In the rows, zero is written as 128.
The rows of Y fall into several groups, which share some directions, and each row is roughly a mix of its group's hidden directions.
Y:
[[158 119 132 173  87 150  96 113 128 108 116]
 [154 120 121 174 159  95 120 118 137 162 104]
 [118 163 137 110 107  80  95 139 122 162 130]
 [157 146 100 137 178 107 155 119 122 144 159]
 [111 163 117 172 145 123 101  96 143 161 126]
 [122 119 131 152 106 150 131 153 127  72 168]
 [103 128 135  80 140 182 134 122 148 148 137]
 [144  82 158  90 109 153 143 150 123 112 112]
 [107 167 135 117 125 146 175 130 175 121 133]
 [173 102 165 150 121 152 138 144 144 117  95]
 [135  83 135 136 123 130 119 179  88 135 148]
 [135  88 131 136 127  83 180 134 140 135 112]
 [146 128 142  87 121 110 142 160 179 142 107]
 [135 158  87 135 118  95 173 108 145 141 143]
 [120 108 140 123 159 189 113 125 120  93 120]
 [ 94 148 129 142  77 116 157  99 139 116 150]
 [124 119  97 131 110 104 172 109 154 134 172]
 [122 164 129  80 100 144 131 105 132 141 167]
 [142 175 132 124 119  80 143 107 138 156 105]
 [125 148 127 108  88  81 126 171 108 124 120]
 [100 115 105 115 104  94 129  95  99 113 165]
 [127 185 138 132 123 145 116  88 131 146 163]
 [161 168 153  81 114 158 138 127 142 125 134]
 [151  95 113 124 138 104 170 145 122  86 104]
 [153 149 102 138 131  78 155  92 129 131 153]
 [142 118 119 145 135 106 140 130 111  58 151]
 [ 91 137 119 147 123 129  92 103 157 175 117]
 [130  98 119 141 172 128 133  94 131 170  99]
 [113 103  91 144  95  80 114 153 124 141 117]
 [116 100 160 117 150 187 108 143 119 114 122]
 [ 85 120 147 143 133 133 134 113 140 190 119]
 [112 165 145 130 130 140  81 108 142 154 165]
 [132  94 116 172 164 155 136 100 126 152 111]
 [115 155 108 163 114 117 115  69 140 147 129]
 [132 110  82 102 168 120  94 112 144 109 136]
 [137  84 139 130 164 180 127 126 140 105 141]
 [ 94 124 130 130  99  74 123 142 125 146  90]
 [134 100 125 144 169 176 142  93 148 129 127]
 [124  88 128 154  98 111 129 186 120 125 119]
 [126 160 150 171 139 155 154 131 160 158 120]
 [160 110  95 158 137  98  94 129 106  97 133]
 [164 103 100 158 144 102 100 121 117  92 139]
 [100 160 127 106 117 148 180 121 147 160 129]
 [112  83 116 132 120 150  97 148  82 112 142]
 [119 145 107  88 116 148 103 107 163 169 132]
 [163 143 118 119 148 130 132 159  94  85  98]
 [148 148 161 119  90 168 108 135 125 127  89]
 [128  88 100 184 146 111 106 126 127 117 112]
 [134 140 148 127 118  75 157 125 156 151  93]
 [128 111 131  86 114 154 163 137 138  77 130]
 [117 132 149  80 116 166 129 135 174 146 133]
 [162 106 101 111 123  92  92 164 135 143 133]
 [119 109 123 125 143 186  98 134  98 103 148]
 [122 169 128  63 117 148 131 126 131 149 134]
 [ 99 165 143 108  87 121  91 129 113 140 155]
 [100 160 145 112 100 119 160 136 171 155 126]
 [117 133 120 121 147 107 153  67 144  93 130]
 [154 164 145 130 154 117 168 165 109 112 111]
 [133  93 125 103 128 158 155 181 152 133 129]
 [176 125  99 130 172 109 157 111 128 133 147]
 [114 151 155 110 138 153 174 143 153 148  95]
 [152 111 152 116 164 168 135 171 149 139 128]
 [166 121 103 146 160 103 167 104 140 134 151]
 [138 110 158 104 153 148 143 184 152 138 124]
 [170  85 132 148 153 122 144 149 134  90 117]
 [104 138 141  82 126 156 120 139 156 176 129]
 [133 173 132 147 139 121 103  70 114 129 142]
 [125  76 124 111 130 111 147 170 122 103  99]
 [134 110 145 100 121 151 147 156 181  99 143]
 [109 130  80 137  97  87 132 113 148 130 158]
 [130 144 144  75 130 151 132 134 174 157 117]
 [129 156 152 122  82 115  89 133 131 125  88]
 [149 134 148 136 179 143 149 164 152 118  99]
 [147 111 135 123  86  81 107 121 140 102  97]
 [ 98 174 145 110 108 127 161 126 169 138 119]
 [122 147 125  89 102 126 134 173 129 137 175]
 [163 166 107 144 159 110 136 156 122 154 100]
 [120 120  73 139 104 107 138 118 154 125 169]
 [104 108  77 157 151 116  99 117 124 152 111]
 [159 125 120 185 116  95 131 145 119  95 125]
 [151 118 119 152 167 159 104  98 132 149  92]
 [ 83 119 167 154  99 146 137 136 153 114 106]
 [120  90 103 141 138 160 131 136 122  80 162]
 [105 114 166 117 124 165  85 158 111 117 116]
 [154 110 107 154 133 105  83 134 103  90 139]
 [120 122  87 139  93 110 118 129 154 155 173]
 [146 160 134 114 173 157 115  81 133 137 131]
 [132 143 160 120 133 108 164 147 144 156  78]
 [117 120 100 110  93 111 115  86  95 131 162]
 [121 120 153  94 102 159  98 101 167 145 133]
 [144 130 127 184  95  99 115 122 103  99 131]
 [115 106 147 116  80 139  81 140 125 121  97]
 [108 198 144 132 120 136 118 113 121 157 121]
 [114 110 114 156 106  91 103 137 113 150  82]
 [169 106 167 158 106 149 130 139 153 117 104]
 [122 110 143 123 141 109 109 144 110 145  60]
 [125 141 133  90 165 146 123  92 149 169 117]
 [137  89 101 128 154 131 176 116 142 121 163]
 [155 138 122 141 109  85 138 151 114  74 130]
 [119 146 130 111 141  87 101 115 124 186 114]
 [ 77 156 123 145 121 122 106 108 130 175 123]
 [112 143 101 107 117 129 142  81  94 130 169]
 [140 144 138 112 137 149  86 104  75 125 104]
 [147 105 144 140 116 116 158 160  92  81 128]
 [160 161 159  77 119 158 141 131 137 121 131]
 [120 127 121  73 155 130 145 123 130 169  95]
 [ 66 158 117 126 131 100 125 123 115 158 139]
 [103 112 105 122  87  90 112 104 108 127 162]
 [143  58 104 122 138 119 139 140 127 101 137]
 [145 128 173 102 103 167 120 141 122 119  91]
 [101 179 130 123  96 123 129  83 129 143 145]
 [173  94 162 115 110 161 133 131 151 110 119]
 [161 101 129 155 155 131  81 139 110 156 114]
 [145 166 111 138 142 104 130  80  94 143 148]
 [138  93  93 144 136 146 135 135 108 104 180]
 [137 171 135 158 137 149 106  82 135 150 149]
 [129 100 132 112 144 161 176 145 162 100 122]
 [112 140 168 137 128 174 105 120 106 121  88]
 [122 121 128 113 149 198 114 125 102 139 145]
 [104 109 136 162 151 119  97 178 130 153 136]
 [126 124 103 125 146 186 122 118 101 111 167]
 [157 123 147 138 161 161 128 167 155 138  94]
 [107 158 157 111 120 133 156 131 176 151 101]
 [156  76 121 135 164 128 123 164 124 110 108]
 [109 136 125 179  74 115 129 110 116 119 145]
 [145 114 115 167 131 116 140 107  98  72 133]
 [134 107 144 176 171 121 167 121 148 118 123]
 [124 155 147 160 121 129  79 105 146 152 159]
 [121 113 109 137 146 123 186  95 135 116 165]
 [106 180 138  97  98 168 125 123 121 135 122]
 [113 132 188 110 134 153 111 144 155 131  98]
 [123  77 141 138 133 132 117 166  93  94 116]
 [127 138 163 117 167 140 128  93 127 131  77]
 [133  87  95 144 147 120 151 120  92  92 109]
 [151 129 157 128 152 127  83 122  91 110  92]
 [131 123  81 167 165 105 145 138  99 132 120]
 [177 125 108 153 152  92 114  99 138 105 136]
 [154 117 100 134 176 113 170 120 134 130 159]
 [131 146 135  79 176 125 141  92 138 110 125]
 [144 182 110 123 131 121 161 100 151 154 146]
 [140  93 116 161 156 174 157 117 134 107 123]
 [115 150 157 163  93 107 100 153 110 157 123]
 [159 131 131 186 111 102 120 139 134  92 139]
 [154 161 160  97 130 133 166 137 114 100 153]
 [153 119 157 108  93 141 157 153  98  91 130]
 [128  53 117 137 152 126 116 139 117 119 141]
 [118 105 120 106 109 157  91  94 162 158 130]
 [108 189 133 111 130 147 165 119 142 123 105]
 [ 93 137 125 106 113 143 102  83 142 161 156]
 [108 118 144 170 166 160 113 154 123 161 134]
 [106 137 146 151 147 177  99 141 106 163 127]
 [177  93 135 121 133 129 148 150 131  80 131]
 [121 133  83 135 119 128 166 109 154 121 175]
 [135 133 120 119 158 192 126 121  92 123 148]
 [105 111 131 196 124  97 135 139 108 124 121]
 [116  76 116  89 109 141 107 122 101 101 133]
 [137 141 135 132 114  66 157 123 152 149 103]
 [130 150 124 110 177 135 171 163 147 114 135]
 [111 102 164 185 157 140 129 129 130 125 108]
 [114 177 134 113 128 137 155  96 175 131 120]
 [158 108 143 170 153 169 114 114 109 116 105]
 [140 106 116  73 174 137 144 141 148 122 115]
 [151 129 118 115 187 149 117  88 141 132 109]
 [ 96 108 129 109 116 175 147 145 131 171 147]
 [149 129 103 171 138  99 138 119  82 123 100]
 [142  76 109 137 163 116 125 139 138 123  84]
 [131 134 134  70 134 132 125 183 124 148 134]
 [137 162 136  97 171 150 120  84 136 142 120]
 [127 161 150  75 104 151 142 113 132 139 158]
 [114  94 121 119 174 175 146 102 134 128 135]
 [125  78 112 110 124 109 135 175 118 117  96]
 [176  97 136 118 145 128 157 158 128  89 123]
 [114 128 166 116 132 157 108 167  87 111 106]
 [135 124 117 122 187 165 144 137 155 156 124]
 [146 129 182  93 104 141 152 134 142 106 148]
 [154 121 168 107 163 160 130 155 103 104 124]
 [130 154 144  81 113 154 129 146 169 157 118]
 [129 155 114  67 122 156 116 110 144 155 137]
 [163 128 184 112 107 147 145 136 148 101 133]
 [158 152 107 146 163  89 159 106 129 135 150]
 [129 147 111 133 148  81 119 159 107 172 110]
 [114 173 132 123 121 157 132  75 145 153 134]
 [120 136 127 109 153  84 109 121 126 185 112]]
In each list below, four rows fit none of the groups, and each other row fits one group, some only roughly. Which are they? Name them in the order they come.
- z_7: [107 118 123  85 165 101 126 141 126 175 116]
- z_292: [158 108 151 103 115 176 131 143 141 102 160]
- z_258: [103 101 120 180 136 146  88 151 125 133 143]
- z_884: [158  82 135 118 111 135  92 152  99 107 111]
- z_346: [123 183 119 126 133 131 114  83 143 154 156]
- z_826: [158  96 152  91  97 155 133 118 156 115 149]
- z_342: [119 138 100  84  74 143 134 115 124 130 156]
- z_426: [137 107 136 128 121 181 119 154  97  87 138]
- z_235: [127 143 168 149  95 137 106 163 102 158 111]
- z_646: [115 149 134  94 120 125 114 126 132 194 105]
 | z_292; z_258; z_884; z_426
- z_224: [ 86 148 158 138 117 184 140 139 141 136 119]
- z_443: [118 152 106 117 114  86 157  87 114 114 157]
- z_854: [106 145 132 166 166 126 175 129 144 139 155]
- z_420: [116 117 141 171 127  78 127 129  91 144 104]
- z_751: [121 125 104 118 144 153 161 161 102  80 144]
- z_465: [134 103 109 183 139 122 137 101  90 107 118]
- z_336: [ 92 135  76 121 145 110 131 101 140 111 160]
- z_325: [126 137 149 118 156 165 165 155 117 111  87]
- z_152: [144  79 132 132 163 171 130 154 144 138 115]
- z_557: [100 151  90 118 142  82 124  96 118 149 144]
- z_341: [107 102 127 146  78 119  81 133 124 154 134]
- z_407: [137  93 129 100 117 184 114 117 140  97 142]
- z_191: [ 82 149 149 109 111 180 126 130 105 121 125]
 | z_420; z_336; z_557; z_407
- z_695: [133 153 136 102 135 102 109 111 119 186 155]
- z_291: [127  86 120  98 129 135 144 173 158  96 129]
- z_130: [142 133 118 126 150 153 101 121  71  88 129]
- z_733: [112 134 126 163 156 126  89 100 115 172 142]
- z_673: [ 83 142 122 165 122 132  83 124 124 161 137]
- z_410: [122 138  93 171 110 126 164 111 143 117 166]
- z_10: [132 118 133 141 166 133 117 103 159 185 112]
- z_117: [141 163 155 120 108 188 120 151 123 116 120]
- z_444: [151 128 117 144 127  69 126 120  99  87 121]
- z_758: [143 141 108 111 132 134 155 185 110  89 133]
- z_134: [111 129 187 100  98 145 129 138 157 131 114]
 | z_695; z_673; z_410; z_117
- z_400: [ 94 172 144 128  98  96 114 102 114 150 115]
- z_350: [114 106  97 170 144  83 112 109 120 151 121]
- z_619: [129 150 144 182 141  98 101 147 133 161 121]
- z_747: [145 102 112 153 168 121 105  94 135 159 101]
- z_639: [127  68 126 122 135 152 153 157 157 106 127]
- z_302: [131  81 135 110 135 125 160 170 132  89 124]
- z_750: [152 125 138 101 149 127 141 188  95 122 115]
- z_922: [107 122  99 129 115 116 176 114 165  91 137]
- z_623: [142 123 129 166 136 139 125 120  71 101 161]
- z_818: [136  82 120 169 146 100 156 126 157 126 147]
- z_145: [160 148 141  97 161 120 173 151 129 103 142]
 | z_350; z_747; z_750; z_623
- z_88: [119 150 109 179 109 127 146 144 102 147 167]
- z_18: [123 140 114 147  87 139 141 105 119 101 182]
- z_230: [100 118 111 131 137 173 144 147  92  97 157]
- z_699: [111  89 119  83  95 140 139 139 148  96 135]
- z_455: [110 136  99 145  74 121 136 107 131 120 172]
- z_687: [142  98 128 100 153 150 168 141 148  93 151]
- z_791: [ 98 124 109 159 157 159 126 127  88 121 164]
- z_681: [141 152 131  85 121 154  91 115 155 161 145]
- z_502: [136 125 134 177 137 105 143 122 108  75 109]
- z_806: [143 149 119  77 114 120 109  87 140 163 122]
- z_377: [151 140  84 151 134  85 158  96 131 129 125]
 | z_88; z_681; z_502; z_806
- z_867: [123 155 143 125 140 172  91 136  92  93 130]
- z_872: [124 136 105 130 110  82 102  89  97 138 153]
- z_566: [132 146 154 130 139 176 143 164 154 129  91]
- z_937: [154 126 119 111 120 135 170 158 137  73 119]
- z_201: [125 110 127 157 169 148 115 107 139 180 111]
- z_271: [152 151  95 165 149 107 112 116  95 143 156]
- z_286: [116 154 149 153 135  87 151 129 137 152  82]
- z_160: [116  78 100 147 129 111 148 144 106  87 119]
- z_551: [135 108 154 132 172 135 128 164 137 178 128]
- z_845: [119 152 126 120  75 120 164 143 122  89 144]
- z_297: [135 122 106 136 117  76 176 107 150 141 131]
- z_517: [142 120 114 148 119 124 153 166 114  68 140]
- z_46: [ 97 137 139 134  83 104  89 103 113 146 149]
- z_372: [136  94 112 175 172 146 131  99 127 121 139]
 | z_271; z_286; z_551; z_845
- z_138: [ 99 149 155 143 100  94 104 114 105 148  95]
- z_880: [ 97 134 107 144 103  88 117  87  94 132 130]
- z_322: [109 164 165 113 125 131 138 143 135 144  72]
- z_782: [114 133 132 164 146 129  90 104 129 183 138]
- z_45: [108 112  77 162 147 126 147 134 100 104 150]
- z_218: [127 177 114 131 119  93 108 127  91 160 113]
- z_261: [101 107 106 184 139  97 153 130 122 108 135]
- z_948: [148  85 120 181 153 114 120 135 132 103 111]
- z_363: [156 120 122 158 170  85 160 114 133 113 130]
- z_91: [165 107 137 130 173 167 106 143 111 133 106]
- z_161: [119 136 107 126 154 128 191 125 143 119 166]
- z_692: [170 140 126 174  94 125 130 120 127  87 123]
- z_113: [148 144 122  74 120 157 128  88 158 128 129]
- z_618: [120 143 161 122  77 158 112 130 143 120  89]
 | z_880; z_45; z_261; z_113
- z_976: [120 139 144  98 134 173 119 114 168 170 126]
- z_448: [127 144 134  96 151 173 130 108 161 165 116]
- z_405: [157 100 155 120 132 126 129 187 126  99 118]
- z_810: [ 96 113 149 138  92 111  93  86 133 150 136]
- z_184: [135 101 149  97 141 185 132 154 153 126 127]
- z_624: [113 117 127  80 104 165  98 105 146 151 117]
- z_263: [128 111  73 138 160 106 125 105 142 126 164]
- z_379: [144  73 128  92 120 141 162 137 140 103 116]
- z_993: [185 134 116 158 125 121 142 117 164 160 124]
- z_851: [116  93 144  91 164 169 115 134 158 127 131]
- z_5: [127 129 114 160 157 189 140 127 122 106 152]
- z_605: [139 109 129 155 146  67 157 131 146 106 135]
- z_961: [163 122 121 146 127  74 141 126 160 163 133]
- z_631: [133 148 157  63 116 160 137 132 130 132 116]
- z_885: [111 153 151 122 127 131  73 151  94 126 102]
 | z_405; z_184; z_379; z_851
- z_740: [128 116 100  94 141  97 106 114 128 183 130]
- z_816: [141 127  75  97 148 127 132 108 145 113 169]
- z_3: [115 165 148 121  75 119 107 114 123 154 154]
- z_447: [ 98 136 119 132  91  67 127 144 139 141 145]
- z_672: [140 116 145 120 149 168  78 115  92 139 139]
- z_389: [114 108  95 119 117  89 149 101 121  80 133]
- z_126: [139 123 145 135 129 167 164 159 124  77 138]
- z_471: [100 122 104 112 146 162  81 122 112 120 164]
- z_897: [137 163 179 129 116 134 148 159 100 120 102]
- z_311: [119 159 119 120 157 186 153 109 125 114 147]
 | z_740; z_3; z_126; z_471
- z_789: [101 120 154  90 144 162  87 156 114 132 125]
- z_172: [111  99 106 190 152 129 131 130 140 103 141]
- z_382: [106 122  91 122 128 180 151 116 136 141 166]
- z_994: [120 136 138 103 139 134 120 137 164 193 110]
- z_779: [157 155 158  74 117 147 113 134 123 146 106]
- z_535: [115 109  81 144 100 142  99 138 120 114 171]
- z_69: [123 117 127 130 160 132 123 113 156 192 105]
- z_65: [109 108 147 127  92 104 156 181 130 108 137]
- z_267: [119 111 162 135 165 176 113 121 110 159 114]
- z_664: [ 87 117 117  82 152 166 139 133 106 141 139]
 | z_789; z_172; z_779; z_267
- z_794: [ 72 158 120 132 102 130 120  96 137 159 124]
- z_656: [ 98 112 123 154 106 108 115 137  84  96 160]
- z_222: [111 159 149 114 107 172 101 116 153 149 155]
- z_435: [137 186 150  92  97 150 139 134 127 139 128]
- z_106: [129 147 120 118 179 134 120 142 141 186 126]
- z_913: [140 112 126 178 150  80 145 132 125 106 105]
- z_32: [133  97 123  87 102 182 140 118 134 111 120]
- z_284: [134  63 106 124 147 132 113 115  97 121 149]
- z_911: [120 133 134 149 103 113 115 105 122 194 148]
- z_887: [158 100 113 175 152 113 148 120 127 141  90]
- z_839: [124 118  70 135 140  92 115  95 124 153 120]
- z_946: [121 175 135 150 123  86 100 102  99 137 131]
- z_153: [164 123 101 109 113 108  81 110  94 141 133]
 | z_794; z_913; z_911; z_839
- z_209: [128  82 128 102 133 174 144 157 155 117 122]
- z_633: [154 114 148  92 177 157 126 156 124 126 110]
- z_47: [128 152 147 179 134  90 108 143 143 159 118]
- z_168: [107 165 145  90  92 116 102 154 131 128 154]
- z_102: [141 134 128 133 132  91 164 114 178 165 126]
- z_686: [113 154 139  80 106  99 130 114 121 171 145]
- z_615: [100 106 112 107 157 167 148 164 115 116 153]
- z_797: [ 98  87  94 175 135 122 122 107 143 118 117]
- z_622: [ 96 144 134 118 120 190 116 144 118 159 140]
- z_634: [128 138 157 153  86  84 149 133 150 132 100]
- z_180: [148 107 105 164 141  82 145 132  99 109 105]
- z_763: [138 170 138 137 116 100  95 132 142 180 120]
- z_301: [117 112 152 148 147 168 131 173  96 144 147]
- z_85: [138  77 103 147 114 113 117 137 146 129 176]
 | z_686; z_797; z_634; z_301
